In the data rows, the value 500 means zero.
Here is a table of points, one per row:
  495  445  677  478  617  211  588  637  326  665  281  407  521  387  386  371  480  354  494  607  369  688  523  640  531  495  489  448  679  400  532  299
  394  626  451  518  749  234  315  421  398  629  305  487  573  420  408  305  624  311  429  819  448  628  544  701  556  643  508  547  672  433  315  668
  396  562  458  576  486  520  484  635  332  863  735  442  647  300  258  444  594  472  539  382  380  557  437  217  424  619  431  797  642  545  489  327
  351  556  383  386  419  494  451  593  578  461  577  651  283  436  699  563  603  583  317  278  733  495  612  489  482  483  567  321  453  321  701   53
  482  663  513  286  486  318  442  414  687  257  392  532  527  811  686  733  479  860  582  573  396  320  355  482  391  637  696  591  649  479  478  782
  504  571  523  418  586  569  158  499  752  367  372  661  439  693  461  450  569  602  447  480  483    0  370  254  367  599  550  662  499  728  663  794
  535  372  395  698  375  483  717  114  289  417  421  376  667  657  473  581  540  576  497  659  442  685  661  646  626  639  765  495  328  322  338    0
  505  381  401  629  337  638  655  589  464  473  737  502  478  367  488  473  576  523  555  551  397  637  601  486  746  382  488  618  469  569  602  397
  462  600  623  629  336  635  766  602  517  353  686  602  559  587  452  546  414  309  538  496  506  554  435  122  713  503  341  712  445  541  422  638
  580  402  462  506  406  265  484  434  396  707  541  225  465  372  303  361  897  740  857  519  430  635  380  419  554  506  289  354  698  212  880  634
  429  827  597  287  360  504  347  543  556  627  615  683  278  638  759  487  663  647  449  403  632  308  516  368  602  295  420  380  403  320  560  533
  572  542  592  529  463  333  492  735  382  671  519  500  546  410  400  435  566  337  517  488  313  682  341  331  427  363  325  558  574  311  732  594
  664  471  399  535  130  532  632  526  563  386  488  502  583  579  383  564  598  462  727  469  493  428  624  393  562  332  589  493  237  442  647  628
  592  498  659  372  480  402  632  297  621  372  263  430  320  549  608  609  447  739  540  453  697  229  412  572  552  588  527  413  730  482  760  559
  633  725  647  465  159  478  401  589  648  275  607  572  239  510  641  442  543  667  377  275  307  378  190  439  495  493  334  406  403  691  756  715
  716  561  791  456  519  297  343  563  772  577  315  438  423  561  532  508  479  636  569  490  358  431  204  513  291  648  437  450  670  451  710  999
  154  449  540  396  964  259  467  464  269  616  583  504  673  455  429  274  436  166  456  759  628  580  528  619  482  777  615  763  708  343  541  117
  701  414  578  253  527  614  506  440  618  342  439  542  305  690  590  444  391  565  707  433  625  359  437  579  444  497  565  472  773  691  658  678
  606  218  270  660  535  626  721  347  249  563  604  469  658  267  491  587  537  635  507  654  394  773  611  589  538  309  555  314  621  275  558  117
  571  359  522  480  610  336  292  493  606  667  491  362  492  619  536  313  167  488  501  601  779  459  501  655  449  469  537  226  617  558  440  394
  848  564  621  500  315  561  561  421  688  601  556  449  207  767  637  543  434  602  544  391  185  367  241  387  367  332  568  477  449  480  446  903
  406  575  425  536  314  317  308  549  382  813  683  431  605  455  188  357  579  552  654  495  275  606  362  441  422  520  267  601  539  402  599  769
  447  303  402  838  270  626  661  565  350  407  828  410  775  455  321  672  301  450  311  407  339  647  645  552  622  576  390  608  310  671  517  494
  576  550  486  654  467  453  347  616  267  924  582  431  487  412  266  380  695  527  520  434  270  580  340  426  411  319  564  538  567  523  652  780
  623  580  585  449  217  764  715  526  555  218  524  643  506  605  541  577  708  706  488  409  398  446  539  531  569  480  449  407  468  569  474  664
  490  618  514  405  390  624  408  592  367  623  606  381  433  296  254  581  444  460  575  437  339  595  480  324  307  427  334  531  550  426  636  479
  670  362  417  544  239  543  637  613  647  374  775  530  538  507  527  708  375  488  424  454  642  500  478  558  507  559  559  311  359  618  374  389
  465  400  441  609  383  779  665  633  395  278  654  542  772  418  255  539  548  382  404  461  480  507  499  466  640  675  409  769  641  650  735  836
  661  447  407  617  326  835  483  461  511  174  574  549  454  719  558  725  292  653  429  439  563  319  609  494  539  463  531  657  336  797  291  473
  284  598  415  455  667  507  436  593  632  248  501  547  399  653  675  465  569  302  206  475  571  439  632  456  658  574  631  633  312  445  116  440
  609  388  356  524  322  691  805  540  311  296  673  666  860  279  291  774  488  420  478  375  525  501  634  489  619  474  521  635  367  455  615  506
  587  357  543  721  420  523  568  349  208  593  465  350  273  502  484  708  572  618  383  490  693  484  621  523  579  392  706  293  368  221  388  136
  399  499  458  459  449  640  620  528  568  385  687  610  589  578  471  715  413  447  246  427  459  519  521  445  550  339  573  641  305  517  475  599
  465  229  382  447  848  163  544  609  500  547  467  244  674  368  413  381  458  358  546  738  634  562  581  787  762  555  499  251  635  524  599  489
  238  720  393  416  740  507  528  488  354  636  392  750  305  555  572  578  619  512  292  632  715  409  628  526  464  494  610  612  110  418  351  253
  790  697  592  426  521  529  203  223  703  201  236  450  560  718  600  755  109  357  570  366  128  435  385  532  260  738  567  665  587  828  534  881
  659  400  510  579  225  734  663  522  500  418  673  613  472  464  516  585  707  691  570  527  400  484  519  314  557  420  434  534  371  430  552  528
  207  726  227  509  400  443  498  684  733  771  832  637  490  557  673  518  570  666  478  402  466  395  525  585  574  381  360  495  450  543  595  281
  337  748  404  542  710  717  411  353  539  178  385  711  559  626  596  645  648  583  529  525  383  280  473  340  444  750  528  999  391  721  330  652
  504  453  577  263  663  362  444  318  717  400  238  664  487  658  771  542  425  752  569  456  498  434  417  695  337  461  662  531  743  625  412  831
  461  472  327  424  593  279  351  614  537  716  493  517  620  399  486  524  493  442  457  412  466  493  319  593  266  492  533  537  488  589  508  465
  689  629  784  401  507  701  273  562  628  336  250  332  431  814  478  599  577  684  676  363  426  397  508  374  270  445  475  692  317  759  544  772
  270  312  408  380  938  291  333  611  362  549  335  326  511  205  372  114  477  342  444  646  873  532  488  608  640  661  212  501  667  388  516  386
  439  526  643  383  691  306   76  683  492  571  355  382  404  322  401  331  927  283  679  551  337  570  253  524  379  601  267  365  736  430  829  826
  483  588  403  463  383  537  609  638  662  460  601  531  382  455  585  500  588  772  433  219  670  473  521  540  438  362  500  128  354  260  618  312
  481  540  489  532  341  384  728  329  330  582  609  673  372  358  489  677  618  705  500  584  555  563  510  553  640  290  636  358  593  254  348  412
  685  599  691  538  303  187  392  322  734  323  295  500  391  750  826  588  529  618  724  479  480  489  426  503  483  309  610  366  771  359  364  896
  667  484  709  309  454  401  636  411  817  384  298  476  114  635  619  329  690  662  596  347  346  418  237  500  359  505  497  392  733  570  768  842
  163  634  387  458  661  540  411  359  433  646  515  776  532  619  585  487  663  325  215  667  697  310  605  340  432  551  525  657  400  463  169  424
  504  430  527  456  717  403   94  589  369  592  531  247  512  508  388  461  529  380  518  435  329  576  342  389  561  603  442  622  372  455  712  592
  231  668  465  492  599  655  470  451  324  563  604  627  536  537  643  467  341  202  165  676  771  520  650  594  593  550  579  599  182  607  214  154
  418  269  381  476  574  350  453  519  300  674  531  442  620  362  546  489  633  296  708  583  591  585  562  621  475  392  602  464  558  280  464  281
  215  587  377  513  844  708  464  540  377  526  535  626  637  315  581  466  508  361  225  583  583  522  519  470  476  572  497  723  489  511  346  247
  434  428  259  712  432  605  516  621  556  575  744  607  433  593  726  486  579  950  349  231  498  325  489  625  525  347  555  564  416  418  613  452
  627  840  720  456  373  522  431  553  913  143  484  429  303  606  585  492  469  771  483  354  548  179  487  339  450  515  526  279  218  501  750  598
  519  471  521  947  139  753  864   65  350  607  377  622  647  392  401  739  489  712  577  507  335  807  696  565  683  539  660  430  640  223  491  174
  270  565  444  513  332  537  614  592  710  408  901  558  620  517  517  436  411  497  312  265  632  564  395  352  532  333  295  800  435  671  505  707
  355  337  621  615  437  708  628  423  410  247  565  541  651  328  187  559  426  331  617  600  299  548  455  433  776  544  416  612  478  615  404  571
  105  662  568  291  769  343  417  586  364  727  563  592  529  462  635  463  701  341  111  686  673  370  787  627  650  577  519  681  297  652  228  190
  515  540  420  608  264  652  558  585  702  640  698  678  368  502  764  617  437  761  250  424  775  330  573  497  585  437  494  397  266  452  742  248
  343  583  512  308  797  310  372  670  384  857  595  429  607  425  307  317  465  378  430  456  445  634  461  473  312  525  442  789  642  410  723  424
  565  684  587  515  367  651  508  455  614  337  375  473  349  482  389  387  551  521  529  580  422  563  409  400  512  349  592  621  571  609  558  794
  554  649  374  313  501  489  479  682  702  619  811  400  278  456  492  599  429  630  428  313  649  292  453  559  529  525  442  275  225  647  601  241
  216  795  272  406  745  558  316  471  181  384  436  634  643  555  559  555  653  363  223  675  750  477  613  552  473  394  587  789  348  558  384  125
  610  486  611  441  498  326  627  388  733  469  289  378  361  731  671  587  433  735  644  550  391  390  318  497  461  467  483  413  512  609  685  738
  147  577  404  679  553  542  448  561  157  469  471  682  698  479  577  562  549  304  308  474  521  366  645  636  553  729  514  684  184  589  263  250
  756  416  606  619  185  696  636  284  373  429  524  356  545  306  443  433  419  727  743  717  373  625  794  706  684  493  292  247  505  113  583  213
  855  284  565  506  421  527  610  291  725  348  385  595  464  548  467  579  462  362  604  585  411  437  435  756  440  518  684  360  629  486  612  625
  324  349  496  870  258  829  591  572  486  189  850  609  874  462  267  693  341  185  470  432  297  646  586  299  662  410  438  623  312  859  402  498
  492  600  506  492  348  406  290  625  623  832  513  402  521  463  357  472  492  482  452  336  339  589  206  477  277  606  420  583  504  606  329  696
  609  597  599  516  399  662  478  446  652  536  400  622  332  633  323  700  496  462  726  290  170  314  307  328  430  655  478  766  417  633  688  806
  427  425  636  488  756  323  387  589  323  757  450  440  485  448  410  355  687  582  615  674  392  587  302  466  443  465  415  473  377  472  676  825
  340  493  445  403  342  474  667  652  464  645  644  513  453  388  383  438  631  486  662  310  208  644  327  527  500  479  488  594  368  287  815  850
  481  482  538  535  281  577  455  606  579  273  656  600  392  537  313  336  553  719  498  419  472  530  547  282  499  454  399  599  364  628  608  609
  378  399  370  608  452  810  448  406  562  384  701  597  515  524  348  397  558  426  529  618  456  599  804  655  751  507  491  536  355  754  337  412
  342  300  403  537  815  224  536  427  354  493  395  434  652  433  515  294  483  361  561  541  666  715  550  676  315  733  718  295  540  337  623  270
  624  487  681  551  607  460  529  218  519  603  382  460  498  664  728  509  432  503  668  554  585  518  365  787  471  449  459  115  665  173  419  483
  306  624  198  404  614  684  466  514  407  454  774  670  606  559  601  502  344  447  196  503  654  444  683  598  580  610  640  738  374  474  329  284
  593  335  450  508  417  684  641  648  453  256  764  468  556  520  336  569  427  454  499  433  369  730  652  337  672  444  490  516  458  667  517  675
  356  363  309  547  229  524  420  681  308  574  681  486  821  486  373  764  483  411  457  518  236  616  429  234  508  574  531  754  430  675  422  459
  731  447  622  435  505  235  567  483  723  374  142  432  513  650  532  508  520  676  685  371  603  445  416  691  482  563  567  284  733  641  712  634
  539  550  651  643  579  361  398  686  547  867  299  338  669  121  191  361  793  396  657  637  418  481  433  449  457  455  343  400  730  314  611  733
  470  636  464  413  390  590  693  522  662  424  702  630  237  428  657  368  393  742  416  176  644  452  564  505  673  604  351  236  391  610  484  443
  612  567  519  390  378  625  459  393  513  534  461  568  248  582  652  561  653  510  508  385  425  460  460  422  648  502  431  547  419  635  470  629
  260  597  416  425  677  599  479  576  331  294  535  478  519  434  572  467  457  192   70  488  599  562  664  318  489  529  481  497  353  462  213   13
  670  535  516  635  281  571  632  192  409  493  317  497  488  436  660  575  397  665  503  650  474  546  593  522  540  360  608  174  233  344  180  161
  849  570  525  624  111  743  517  332  585  603  299  506  399  659  560  938  238  671  542  310  459  483  464  424  422  629  597  464  315  442  298  666
  325  530  693  506  606  552  490  551  333  513  603  503  593  458  433  469  538  171  342  674  594  508  593  691  594  607  638  769   92  491  245  177
  631  431  558  577  328  534  445  474  595  398  265  454  315  623  438  610  292  589  624  371  453  378  484  556  376  572  586  379  679  677  475  558
  456  642  573  571  551  625  434  452  363  406  237  708  679  592  419  444  474  380  622  544  312  505  379  246  341  562  607  709  703  620  392  860
  721  391  491  296  434  286  683  432  767  422  160  389  434  553  714  272  568  776  737  394  446  400  323  549  388  550  398  412  614  496  706  682
  540  526  796  303  505  348  512  411  686  360  213  767  497  559  657  397  651  863  622  462  434  499  371  378  371  475  502  430  815  321  727  694
  184  458  347  830  335  674  547  573  181  284  866  689  703  430  302  667  581  451  311  601  395  633  613  416  862  466  390  890  551  655  358  527
  227  664  484  307  750  536  283  590  462  420  442  482  553  408  670  364  577  395  285  620  843  154  733  517  500  382  520  681  232  599  248  155
  665  424  297  600  332  845  673  588  573  314  561  546  501  428  313  610  357  274  488  347  421  433  628  489  490  633  454  464  409  832  397  540
  615  366  564  456  562  443  681  333  514  297  385  396  457  590  401  492  630  845  704  467  661  538  397  382  358  683  556  471  817  584  816  342
  664  396  575  834  229  524  667   89  186  685  282  557  738  536  522  636  525  672  562  663  284  749  724  626  524  535  645  244  510  182  162  261
  455  452  447  275  878  225  285  668  428  549  411  383  626  424  558  271  344  450  470  630  659  530  449  570  581  482  663  223  732  429  512  434
  594  456  383  472  381  613  626  634  522  292  464  424  386  460  607  389  547  634  619  372  506  289  467  360  624  361  332  489  516  538  442  678
  714  446  616  441  554  502  375  455  728  383  373  401  370  671  577  462  378  641  869  295  545  471  385  487  449  666  599  471  696  619  782  526
  621  365  568  334  570  604  483  556  668  374  204  626  463  642  609  470  476  696  584  486  472  495  414  550  404  470  604  497  560  450  610  764
  355  771  342  510  457  396  496  542  525  843  599  654  261  559  581  461  691  545  174  407  419  367  547  454  536  325  171  442  170  259  548  464
  809  350  705  602  489  528  631  414  894  282  229  569  285  599  655  593  499  823  720  274  378  660  412  549  418  382  479  334  505  587  681  607
  857  591  637  381  465  600  654  337  688  277  140  656  356  652  566  681  278  849  658  324  524  281  419  440  412  378  645  342  720  572  473  694
  518  737  507  529  379  510  415  461  354  691  612  312  599  450  299  410  552  409  499  472  361  627  368  284  510  460  605  713  260  458  578  531
  447  718  344  757  365  545  649  534  512  453  850  535  413  567  380  459  443  549  296  288  540  507  516  457  681  327  497  460  242  493  457  292
  700  549  512  638  336  918  312  658  393  279  384  333  578  467  286  937  294  397  532  276   73  410  405  265  405  604  619  816   88  832  382  669
  564  545  846  142  883  208  375  436  614  506    0  563  437  515  469   56  540  536  787  652  759  519  361  585  363  546  265  121  776  431  709  755
  637  633  361  500  428  587  395  666  602  186  567  565  473  616  513  265  612  352  433  594  484  216  469   98  501  441  568  603  555  541  611  518
  508  601  796  284  389  434  562  464  726  404  214  477  468  599  692  366  511  768  655  494  351  438  385  386  352  433  580  350  705  566  598  757
  591  495  548  575  586  435  337  350  456  873  512  496  317  521  623  658  526  337  347  700  693  339  615  665  534  471  321  104  466  328  386  143
  539  431  627  588  190  617  707  497  657  349  635  446  468  664  481  583  427  590  549  299  386  397  399  276  528  344  360  532  517  562  678  673
  677  340  608  577  371  840  546  530  541  313  564  543  464  312  424  436  429  518  686  449  356  541  369  422  602  469  308  670  533  564  615  714
  554  520  456  437  768  210  324  721  479  846  514  263  522  443  531  263  316  489  606  506  690  616  450  514  365  425  484  426  698  412  480  315
  374  435  412  352  904  275  203  643  521  476  557  408  370  390  498  286  522  243  592  664  729  414  514  528  499  504  446  444  527  653  577  419
  127  528  398  402  870  351  381  417  471  474  638  619  533  557  619  401  521  287   98  685  684  394  719  572  556  435  531  714  293  680  266   84
  427  635  462  562  175  452  579  555  557  772  999  631  292  518  664  602  534  585  311  367  476  595  472  547  673  313  538  350  251  411  566  415
  513  519  755  307  792  172  195  399  485  625  329  290  379  399  466  449  441  391  555  785  710  411  558  577  537  594  594  173  312  510  365  164
  479  310  363  576  401  873  626  512  424  412  833  599  581  543  512  633  493  365  269  388  413  570  580  394  623  621  460  833  611  735  412  510
  433  477  459  454  330  335  274  668  384  546  507  522  413  529  270  498  411  472  598  393  443  503  354  483  408  476  496  609  565  425  537  579
  428  643  320  447  346  424  490  637  641  612  788  566  400  517  612  523  500  480  367  250  655  500  476  571  535  474  511  460  426  395  440  464
  693  561  406  361  242  740  610  564  725  475  593  436  410  619  520  401  672  596  660  167  298  360  448  224  492  441  392  699  493  770  585  848
  356  529  551  546  433    0  347  640  523  775  347  447  501  400  356  288  743  264  718  630  311  689   63  559  351  504  461  613  763  361  759  999
  498  503  543  506  535  572  570  451  383  347  605  587  539  450  604  456  709  523  457  592  526  567  409  514  530  420  500  757  550  514  664  587
  397  420  526  642  316  622  705  472  440  289  653  536  582  554  363  548  451  281  479  539  334  656  552  418  581  251  445  550  534  596  489  636
  442  379  586  488  744  336  429  629  448  771  416  460  507  518  572  482  379  467  371  751  516  446  608  559  373  538  513  355  701  299  273  312
  211  742  399  478  860  478  298  606  399  448  570  479  539  501  496  575  454  171  162  647  613  590  709  619  611  451  568  827  264  639  195  323
  251  819  311  203  536  611  446  547  283  603  736  704  498  442  597  514  576  363  256  608  701  563  615  470  486  423  423  591  365  528  480  423
  181  654  222  526  897  369  364  518  312  296  475  742  683  526  507  453  585  231  240  708  959  436  716  686  537  586  564  720  523  567  107  407
  509  582  464  556  177  979  522  515  582  186  555  510  510  460  315  442  456  411  599  367  358  487  408  167  621  483  277  423  527  640  457  732
  385  241  336  206  810  459  420  745  478  155  531  273  387  257  377  134  200  422  483  695  801  625  640  704  581  636  294  187  402  715  778  115
  203  197  415  671  519  655  756  547  194  493  830  451  743  290  389  689  407  326  461  615  516  637  842  502  705  536  424  474  581  402  363  254
  364  619  663  355  711  100  521  670  475  609  430  333  346  457  631  307  798  665  695  467  390  393  123  558  343  596  485  560  598  465  872  695
  659  474  660  385  506  599  547  402  697  383  337  539  585  548  649  480  334  595  767  475  418  458  255  619  491  603  389  315  622  437  579  832
  425  356  424  393  580  380  187  610  625  710  330  164  408  348  440  312  161  201  660  633  747  495  498  600  464  463  470  325  501  462  454  302
  246  592  330  406  543  679  485  624  676  370  689  688  432  459  569  262  616  702  433  385  732  398  468  437  616  376  437  271  534  799  688  460
  471  199  521  664  333  424  637  272  387  508  576  548  655  570  596  999  470  595  459  427  474  708  699  705  418  396  672  377  463  368  316  360
  580  403  460  385  449  599  597  339  799  449  398  507  520  552  637  657  385  478  491  401  476  568  509  404  462  711  659  437  474  506  535  553
  431  467  463  621  272  958  861  454  311  437  777  476  832  245  132  721  560  419  549  486  323  601  667  374  724  305  329  631  560  619  531  566
  503  449  484  637  365  919  778  527  462  264  558  643  615  506  413  455  717  541  494  475  557  444  623  385  507  579  316  574  290  608  479  647
  352  430  556  577  782  389  565  406  515  687  393  558  721  200  421  252  431  303  522  859  611  576  537  647  554  620  630  408  549  389  370  227
  587  525  405  607  332  578  633  469  308  520  507  465  328  532  576  520  492  635  396  545  535  581  670  492  556  213  473  135  557  382  293  307
  613  485  404  657  382  509  527  550  580  693  615  373  566  498  277  271  544  434  598  379  348  562  396  512  525  580  352  585  567  553  567  657
  562  415  431  580  641  440  292  425  586  961  546  340  219  538  545  322  483  312  324  552  662  440  529  618  564  448  422  353  305  355  324  160
  144  151  451  287  999  278  580  462  361  497  400  261  686  348  565   45  810  397  546  711  999  597  589  798  453  712  584  379  749  328  890  143
  731  431  464  679  511  686  749  152  335  537  433  519  563  622  643  719  584  462  515  742  623  694  914  633  742  366  460   82  479  124  457   57
  669  587  427  320  258  317  531  387  802  414  462  530  485  589  767  492  353  518  437  430  340  357  344  477  514  468  493  384  696  632  516  838
  484  419  631  380  683  360  488  492  360  654  266  431  571  564  631  527  457  592  523  720  807  591  683  824  375  488  673  136  526  286  175  335
  452  546  614  543  508  605  492  463  595  336  178  460  579  516  561  528  445  557  568  316  342  350  364  474  449  527  643  553  597  667  422  999
  360  233  467  482  534  532  390  513  458  445  663  693  588  650  585  492  401  540  451  427  562  547  476  363  593  525  608  629  599  663  384  442
  415  507  441  459  532  183  303  729  185  937  670  490  648  302  248  487  459  391  534  429  327  562  293  440  514  458  413  646  489  259  502  608
  255  674  330  448  421  670  464  465  518  281  876  710  233  604  749  510  377  602  213  179  649  397  530  406  547  410  592  690  460  656  445  431
  431  453  535  398  862  252  180  685  599  610  386  177  379  471  436  288  719  331  378  733  720  480  475  433  270  614  497  472  588  378  521  351
Along one direction, these points spread out more than along any other. Where along it does each point below lie, from 0 to 99? The average is 50, and the first point in the table lies past the average.
  491  649  544  597  166  776  645  591  592  292  657  615  512  504  541  435  606  671  609  267  507  387  480  273  577  523  289  461  577  642  732  833 -> 30
  497  525  481  370  892  234  430  327  556  646  399  409  459  482  461  419  349  275  713  645  769  366  415  686  405  395  443  352  693  492  269  270 -> 61
  787  331  587  514  293  628  621  345  623  336  480  354  580  643  514  778  239  631  659  504  371  445  526  570  436  421  532  475  513  513  286  709 -> 34
  404  668  568  579  538  471  403  696  492  673  421  506  557  380  489  332  691  541  662  386  339  346  347  636  452  696  398  568  590  273  700  628 -> 43
  536  388  405  530  402  857  631  455  496  254  645  539  533  442  510  579  582  349  327  502  564  436  617  176  582  441  458  578  546  666  424  523 -> 52
  458  411  502  740  510  774  672  463  285  412  504  640  676  210  110  508  496  360  517  644  298  527  775  337  629  662  417  463  452  489  511  625 -> 57
   87  266  296  522  677  278  651  469  304  386  562  610  902  466  376  490  427  299  379  586  383  490  815  512  686  688  545  785  569  726  350  383 -> 73
  319  231  395  496  753  340  296  551  205  837  381  492  748  336  157  287  495  210  451  673  648  696  567  518  492  637  488  386  670  606  416  431 -> 72
  653  452  729  799  387  630  677  336  401  456  504  201  503  296  629  682  596  503  487  515  370  617  713  678  561  397  447  194  448  263  723  401 -> 50
  797  431  502  494  372  635  822  198  704  433  364  485  444  553  626  735  382  541  638  390  462  447  438  513  184  494  780  256  538  468  510  555 -> 33
  794  418  560  442  403  459  661  389  602  382  181  392  413  597  636  611  440  915  698  518  479  390  353  442  417  696  652  448  725  501  661  665 -> 25
  643  339  606  585  488  373  372  676  476  789  471  488  657  327  395  424  560  392  466  464  367  515  518  443  463  441  421  577  550  382  601  501 -> 51
  698  477  696  346  300  391  329  530  671  379  350  571  467  709  734  545  608  667  879  617  234  580  395  347  355  546  700  514  627  491  504  776 -> 24
  255  807  305  418  833  705  529  411  234  537  617  535  543  668  641  553  597  243  212  633  554  265  651  472  558  449  684  737  267  442  220   48 -> 81
  562  386  660  633  486  322  866  255  450  697  269  555  564  590  521  588  416  636  375  764  692  547  686  784  520  369  491  210  446  252  347  253 -> 62
  472  389  467  675  208  528  818  315  190  603  481  577  710  460  512  515  635  876  556  603  591  667  808  597  656  490  551  461  648  343  616  232 -> 59
  471  425  515  442  732  351  302  642  494  551  534  423  489  461  486  514  453  204  373  676  679  657  615  625  434  543  555  265  525  570  391  401 -> 65
  110  831  508  359  830  650  309  574  568  453  432  619  440  608  605  678  423  419  277  503  960  372  507  466  539  455  481  742  308  608  138  347 -> 69
  725  544  580  411  285  471  585  337  758  548  155  422  348  540  489  464  283  799  711  403  269  499  156  362  348  305  630  530  547  556  658  750 -> 18
  787  529  483  627  318  483  914  364  470  490  574  470  320  698  619  641  544  802  534  501  633  544  572  556  523  363  719  184  395  314  286  348 -> 48
  220  697  428  576  714  638  408  573  299  647  530  703  557  543  471  507  604  233  298  770  652  646  662  443  475  448  497  694  347  548  217  204 -> 79
  491  397  379  446  554  517  291  716  549  807  700  293  476  212  345  424  376  461  518  379  458  654  347  664  428  582  363  597  426  372  481  334 -> 59
  361  546  535  343  677  459  318  783  420  702  294  385  570  428  228  293  688  231  635  452  358  515  198  519  330  564  421  634  660  429  737  807 -> 43
  495  641  346  274  808  310  192  699  575  337  525  377  626  393  413  436  394  315  482  205  415  533  275  521  432  620  452  797  427  478  701  591 -> 48
  374  449  465  501  620  187  236  578  620  486  559  286  515  263  482  210  692  433  596  516  506  644  328  576  344  755  497  709  776  359  737  424 -> 52
  443  568  644  272  683  109  258  646  567  625  393  415  491  456  740  185  468  380  605  611  688  549  362  584  362  670  445  312  530  496  609  384 -> 54
  560  485  441  608  401  755  561  549  519  383  722  613  531  499  548  535  533  342  499  532  528  540  685  515  691  416  321  648  307  558  355  549 -> 56
  388  341  691  505  833   75  358  587  384  671  298  384  655  312  418  357  446  250  471  600  529  756  527  608  603  489  520  424  571  462  548  496 -> 63
  515  414  645  508  490  409  581  371  819  394  365  462  362  589  650  506  418  698  638  405  527  458  502  625  503  485  395  493  713  500  651  741 -> 31
  278  297  483  448  914  306  554  552  304  604  387  397  678  377  414  367  385  226  512  616  634  722  669  720  612  734  643  443  694  401  669  200 -> 74
  504  624  599  549  483    0  331  771  521  672  670  413  468  352  490  461  833  490  512  538  352  719  218  614  336  440  523  761  737  410  537  824 -> 42
  572  511  354  437  552  708  428  638  649  430  552  591  388  643  467  365  416  321  515  327  486  306  454  525  583  568  529  538  540  602  394  731 -> 43
  785  632  472  535  297  703  439  478  860  322  205  469  415  509  437  643  337  408  652  306   33  489  316  279  195  491  497  655  442  765  595  945 -> 16
  756  289  443  640  346  614  925  109  289  512  519  441  620  542  359  677  311  721  450  731  585  568  783  801  697  405  713  130  557  218  338  240 -> 61
  704  501  576  555  546  498  599  199  337  508  463  571  387  408  739  745  625  687  473  642  709  411  707  661  464  333  668  390  438  272  361  122 -> 61
  479  451  443  769  251  497  427  647  554  343  821  613  333  493  592  475  563  762  450  425  378  565  588  347  581  362  294  586  504  579  687  496 -> 44
  458  485  567  656  577  387  487  656  384  759  611  294  395  320  346  409  454  339  591  525  295  607  378  376  472  543  300  694  307  460  719  502 -> 52
  711  385  503  675  344  781  702  318  145  592  601  307  614  417  389  602  452  444  535  618  615  676  760  511  631  473  454  165  208  339  238  193 -> 68
  385  471  377  685  330  421  499  676  294  760  678  505  349  330  302  534  705  319  527  398  360  634  537  500  424  495  581  661  236  490  415  505 -> 59
  615  753  600  182  607  469  471  474  732  382  109  386  259  773  736  917  299  576  520  359  467  200  317  498  284  478  630  621  566  616  321  581 -> 32
  608  326  623  497  779  282  340  483  645  655  353  349  374  398  371  376  324  330  657  614  752  633  488  641  446  479  296  178  708  315  495  388 -> 54
  500  538  556  484  859  190  170  687  428  743  467  371  534  406  527  353  620  204  439  704  798  467  626  766  484  624  518  246  639  508  406  221 -> 72
  851  501  520  366  503  413  576  299  706  479  188  585  444  888  458  545  336  766  685  367  336  426  397  534  231  406  656  429  591  731  436  795 -> 22
  829  485  545  608  337  709  486  366  472  243  400  686  619  676  361  699  252  656  518  371  286  423  502  216  347  492  388  855  324  676  588  999 -> 25
  560  733  688  467  427  417  380  471  629  492  413  560  518  692  530  736  445  579  486  378   79  347  299  190  207  559  600  901  441  623  423  772 -> 29
  724  379  439  556  301  724  617  405  391  707  586  404  435  521  668  630  304  650  356  640  503  669  718  677  476  367  524  265  466  262  233  303 -> 59
  682  516  575  417  489  398  286  378  588  590  411  421  398  503  690  337  483  387  460  705  633  461  541  627  518  549  512  411  442  394  265  482 -> 54
  530  368  403  513  358  510  534  488  343  501  664  546  582  283  330  506  403  448  502  472  565  603  469  278  607  528  549  606  635  520  522  457 -> 54
  607  446  448  538  468  511  771  441  549  254  299  632  387  682  710  500  385  616  512  553  389  423  502  593  462  594  684  511  519  655  265  440 -> 45
  574  490  498  615  541  496  769  425  334  553  561  562  416  700  618  716  443  720  388  330  589  320  682  583  596  488  507  415  570  527  367   79 -> 59
